In the data rows, the value 128 means zero.
Here are some points:
[ 78 157 107 147  92 132 141 118]
[138 166 156 127 115 138 154  59]
[124 162  94 123 114 235 172 135]
[120 146 134  86 110  63 141 100]
[147  97 108 136 162 131 122 207]
[ 89 138 111 121  54 173 134 141]
[ 45 150  98  78  91 191 179 119]
[130 179 148 154 152 160 147 133]
[104  70 115 146 143 107 145 174]
[136 153 130 143 157 181 130 114]
[167 142 170 134 184 151  83 163]
[144  72 111 163 177  72 133 170]
[145 125  74 132 110 151 148 116]
[125 169 136 107 128  97 142 148]
[ 73 109  99 152 118  96 133 150]
[ 33 143 133  92 101 137 193 112]
[166 140 120 118  98  90  99 113]
26 more points follow, each with its number after it:
[169 162 121 151  78 105  90  41] 0
[112 156 113  40 110  50 159 104] 1
[182 163 135 135 148 162 114 122] 2
[139 118 142 147  97 112 137  87] 3
[ 59 156  53  72  74 155 203 161] 4
[138 112  85 112 115 110 138 150] 5
[157  39  83 190 138 145 128 208] 6
[153 113 122 130  97  99  91 147] 7
[123 141 123  88 110  76 148 106] 8
[172  87  94 188 173  82 115 189] 9
[100 138 125 171 132 194 162 138] 10
[183 126 181 139 208 131  63 144] 11
[185 129 210 102 215  94  55 113] 12
[ 20 131 109  80 108 112 199 129] 13
[201  39 187 140 238  80  64 182] 14
[133  70 111 146 154  67 132 169] 15
[105 182 130 112  94 109 176  63] 16
[147  72 164 143 123  96  54 165] 17
[141 189 111  52 101  67 124 119] 18
[145 161 163 103 162 167  99 136] 19
[ 76 187 110  49 103 154 177 114] 20
[181  83 109 183 122  92  90 121] 21
[132 164 172  92 117  69  61  73] 22
[167 113 155 116 182  92  99 117] 23
[ 86 181 117 115 102 131 146 114] 24
[184 175 230  35 173 115  78  84] 25
Which of these numbered points is nearest to each point below, ignoring the direction in which the first points spread most? Its number follows each.
[185 116 145 150 156 132 101 144] > 2
[ 78 193 112  56 104 166 180 110] > 20
[ 99 138 110 168  95 145 139 118] > 9
[161  18  76 209 157 129 132 219] > 6
[109  32 114 145 169 109 145 198] > 15
[ 60  97 136 158 133 140 174 138] > 15
[101 206 160  74  86 157 143  75] > 23
[104 131 122 170 135 187 170 148] > 10
[100 129 112 174 147 186 165 156] > 10
[167 144 234  48 168  81  66  77] > 25
[177  21 164 182 180  70  26 187] > 17
[ 80 190 143  84  83 127 148  91] > 24
[108  75 156 144 105 102  92 157] > 17
[106  91 111 209 180 185 161 166] > 10
